(in the rows, 128 means zero)
Each path is a new rotation, seen through one point. The rows after it are directions, each followed by how far the rotation turns it, in degrees each step (0 if it stays put).
Each turn is a multiple of 5 degrees from 10 to 175, or 0.
Each row of a path follows its step; steps can be skipped.
Path 1:
step 0: [116 131 133 124 136 137 128 130 140 136 121 115 143 132 132 124 129 133
 111 131 126 135 119 116 131 125 125 140 135 126 132 131 126 132 129 109
 131 124 139 133 128 136 134 113 132 137 124 123 132 129 139 139 142 133
 126 132 142 115 127 127 131 118 131 129 138 125 135 120 120 123 153 126
 122 124 129 125]
step 4: [126 127 128 131 131 126 136 134 121 123 130 116 122 126 134 140 125 119
 132 128 122 129 121 124 137 129 121 133 140 119 114 137 123 142 125 131
 130 145 118 127 131 137 131 121 151 134 129 132 126 123 123 136 139 133
 136 137 144 114 122 124 141 123 136 125 136 136 137 111 129 122 122 120
 134 142 133 134]
step 8: [135 126 121 126 120 134 125 131 139 132 130 115 133 145 134 137 126 124
 129 152 116 137 128 129 122 139 133 124 126 119 127 136 127 127 123 124
 124 122 122 127 132 129 125 129 128 143 130 132 115 128 132 135 116 138
 145 137 155 125 119 124 131 129 113 130 134 124 126 118 114 134 125 126
 128 124 132 124]
step 9: [126 131 125 133 118 125 137 123 141 136 129 118 121 137 131 135 139 134
 131 136 117 130 135 131 133 136 107 136 137 121 128 118 135 132 122 127
 123 141 125 118 135 139 142 128 136 131 129 124 138 122 132 149 137 147
 127 138 137 126 121 129 136 138 116 116 122 135 127 122 124 127 134 131
 136 124 128 121]
step 12: [123 128 124 134 125 129 124 150 129 130 132 128 125 135 136 125 124 125
 119 133 117 126 129 124 129 116 139 128 140 120 121 121 133 130 119 122
 127 136 122 130 116 130 148 124 117 125 121 131 135 123 111 143 120 124
 134 141 135 114 120 131 128 142 123 124 124 135 116 112 132 124 139 117
 123 128 134 116]
step 15: [127 132 133 138 130 127 119 135 129 113 128 113 120 133 126 110 135 136
 123 123 129 129 114 118 127 129 131 121 125 115 134 126 127 133 123 133
 128 131 116 126 122 134 149 135 126 130 137 132 131 130 122 128 125 136
 134 124 146 129 127 151 127 128 106 124 138 136 120 139 138 129 134 124
 133 119 133 128]
step 18: [121 139 119 131 148 128 137 129 133 132 124 118 134 120 138 126 126 126
 107 119 129 132 119 123 133 129 114 129 129 131 129 125 129 137 137 133
 127 149 133 125 115 134 140 121 130 142 135 126 138 128 126 125 127 137
 127 115 139 114 127 134 134 124 122 125 130 139 130 116 135 120 117 119
 135 129 126 115]
step 20: [124 123 134 134 138 125 131 131 128 128 120 123 129 128 128 121 141 125
 119 141 146 137 112 118 132 142 122 131 130 123 115 130 123 133 128 133
 125 131 124 136 119 143 133 123 120 135 123 144 127 124 123 125 111 132
 122 125 149 119 123 143 128 123 135 126 127 141 118 121 128 133 126 117
 132 142 138 130]
Speeds:
[128 128 129 129 129 128 128 127 128 129 128 126 128 128 126 127 130 130
 123 128 128 132 131 131 131 129 128 129 130 131 124 127 131 128 128 128
 128 130 129 126 129 128 129 132 131 132 127 128 130 125 128 131 129 128
 128 126 126 128 130 127 126 129 133 127 128 129 133 129 127 127 128 127
 128 128 127 130] | 155
[133 130 127 131 128 128 129 127 127 128 128 129 123 132 131 129 132 128
 130 126 126 128 131 126 127 127 126 127 125 127 127 129 130 128 130 126
 129 127 126 127 128 129 130 127 130 126 126 126 128 126 129 130 130 130
 130 127 129 128 132 129 126 126 128 126 131 128 128 129 129 130 122 131
 128 127 128 130] | 55
[127 132 127 129 132 127 127 127 128 126 131 130 127 130 128 128 124 126
 128 126 125 132 126 129 126 126 129 129 128 128 128 125 127 126 128 129
 126 132 125 131 127 131 127 130 129 131 126 129 127 128 126 126 132 126
 129 125 128 129 128 125 132 128 128 128 129 127 126 130 129 129 126 128
 129 125 128 126] | 130
[127 129 132 127 129 128 126 130 127 128 130 125 127 131 125 127 129 125
 125 128 128 129 129 127 127 124 126 130 130 127 131 130 128 128 128 125
 130 128 130 130 125 128 126 129 127 127 129 126 129 131 126 126 128 128
 129 125 129 129 133 132 129 125 129 128 125 128 127 129 128 124 128 126
 130 128 126 129] | 20
[130 128 128 126 128 129 130 129 125 128 128 127 130 129 127 130 129 125
 128 129 129 132 127 129 129 128 128 129 129 128 129 131 127 128 129 129
 128 123 127 129 134 132 129 128 126 128 129 130 124 129 126 130 124 130
 125 127 127 129 127 126 128 127 130 128 127 129 128 128 128 129 124 125
 127 125 128 127] | 120
[128 128 130 128 132 132 127 125 131 131 129 126 126 128 128 132 128 128
 128 128 128 124 130 128 127 127 124 127 129 129 127 126 129 128 125 131
 127 126 128 128 125 127 130 127 126 128 130 128 126 127 128 127 127 128
 126 128 128 126 128 128 130 128 131 128 126 129 132 128 126 127 126 129
 130 125 132 123] | 45
Path 2:
step 2: [128 137 131 132 136 135 131 124 117 135 126 125 114 128 138 130 137 128
 129 119 122 136 143 133 123 126 130 144 111 129 135 132 125 133 131 111
 118 125 132 133 129 134 127 129 136 130 140 122 113 127 124 133 142 127
 145 125 137 134 137 122 126 136 135 122 132 136 143 135 133 120 142 126
 148 126 134 120]
step 3: [129 124 126 128 124 129 138 137 124 120 142 135 124 127 130 135 132 117
 138 137 131 103 120 129 117 120 125 115 127 122 120 127 126 121 131 129
 118 124 125 128 138 131 126 121 129 152 118 134 129 122 133 110 130 142
 125 131 125 125 126 133 115 124 143 123 133 121 121 131 119 126 119 143
 121 122 122 130]
step 4: [132 139 141 130 117 130 119 112 138 136 128 134 135 126 122 136 121 130
 123 124 132 123 127 127 127 136 136 130 128 125 125 130 140 138 127 135
 150 126 130 141 138 124 125 140 120 114 125 127 128 125 127 139 144 116
 128 141 123 121 139 116 128 135 136 115 128 127 143 126 119 131 136 126
 114 128 131 121]
step 9: [115 128 119 134 127 144 114 119 131 131 124 128 118 121 137 125 134 126
 126 126 119 133 125 123 115 140 129 121 134 122 123 125 113 132 126 126
 129 125 117 121 133 125 130 134 128 141 117 119 142 133 120 129 130 113
 118 129 134 109 123 129 117 125 115 119 131 127 129 146 136 137 139 124
 111 129 129 131]
step 14: [130 117 117 123 118 122 127 112 122 126 132 131 136 120 128 122 132 128
 116 113 123 113 132 132 132 112 116 122 137 128 116 136 126 124 138 132
 119 133 134 125 138 129 142 139 124 134 131 138 128 129 118 123 116 137
 130 128 126 127 124 133 124 132 142 130 125 126 135 150 135 119 134 112
 123 134 129 139]
step 15: [116 130 140 133 133 118 127 124 138 132 124 133 116 129 131 136 127 116
 134 132 138 136 141 115 127 144 144 124 128 127 143 110 126 124 123 147
 125 145 110 138 125 132 140 125 128 131 120 136 132 135 123 134 129 126
 138 129 136 126 131 125 137 133 141 126 123 136 129 122 116 125 127 127
 125 129 126 126]
step 19: [135 140 130 126 120 133 126 130 136 118 139 126 125 130 120 114 126 113
 131 122 132 105 113 130 123 129 136 136 120 126 119 123 128 120 116 120
 131 133 125 124 123 131 129 146 126 122 142 126 126 121 133 139 116 135
 119 120 128 134 130 128 135 134 128 126 126 139 151 129 126 117 140 127
 125 128 125 118]
step 22: [121 130 124 147 117 116 128 125 128 115 132 130 122 113 120 129 123 119
 131 117 123 127 124 129 133 116 126 127 120 137 115 128 121 121 131 115
 139 129 125 135 121 132 126 131 139 115 121 131 129 111 116 116 143 131
 120 119 128 128 128 123 125 148 144 127 132 127 124 132 132 140 138 132
 126 120 129 125]
Speeds:
[131 130 128 126 130 127 130 128 127 129 127 127 131 126 128 128 126 129
 125 126 125 128 130 126 128 129 122 131 130 128 130 129 130 130 128 131
 127 130 132 129 130 129 129 130 128 128 131 128 124 127 127 131 132 129
 125 130 127 127 127 128 130 125 129 129 127 127 127 128 125 127 128 126
 127 127 129 129] | 115
[130 127 130 127 131 125 127 128 131 124 126 128 125 127 126 126 128 126
 129 129 130 130 127 125 125 131 129 130 129 127 128 130 129 128 129 130
 127 128 127 125 131 131 125 129 128 123 126 127 128 127 128 129 128 128
 125 128 131 129 129 129 128 131 125 127 128 132 130 128 127 131 131 128
 130 129 129 130] | 100
[128 126 129 130 126 129 126 126 128 129 128 130 129 126 126 129 126 130
 129 127 128 128 125 128 125 131 127 130 129 127 127 130 124 127 128 129
 125 131 128 127 129 126 133 125 126 129 128 127 130 129 131 127 127 126
 124 128 127 128 128 127 124 131 130 125 128 124 124 126 126 127 129 127
 130 130 126 129] | 130
[129 126 131 129 130 129 129 126 126 130 130 127 129 128 128 127 129 127
 126 134 127 126 126 130 128 127 126 127 125 126 128 129 130 128 128 129
 128 127 126 130 128 127 127 125 127 124 125 127 127 133 132 127 129 132
 125 127 128 125 127 126 130 127 127 130 127 129 128 131 127 128 127 126
 127 130 126 129] | 145
[125 129 125 127 127 123 129 127 128 126 130 128 128 129 130 126 128 127
 130 127 128 127 129 130 131 128 125 131 126 128 128 129 128 126 126 129
 130 130 123 124 126 126 129 131 131 125 128 127 127 127 131 126 128 125
 127 128 127 129 127 128 130 129 127 131 129 128 126 125 130 127 126 125
 128 127 126 130] | 10
[128 127 128 129 132 132 126 129 131 126 125 127 128 129 129 129 128 126
 126 131 131 127 127 127 127 129 128 133 129 128 127 125 128 127 127 126
 129 127 126 129 127 128 132 130 131 127 129 126 131 129 129 129 129 130
 130 130 128 124 126 126 127 128 130 129 129 129 129 124 127 126 131 125
 129 126 130 127] | 170
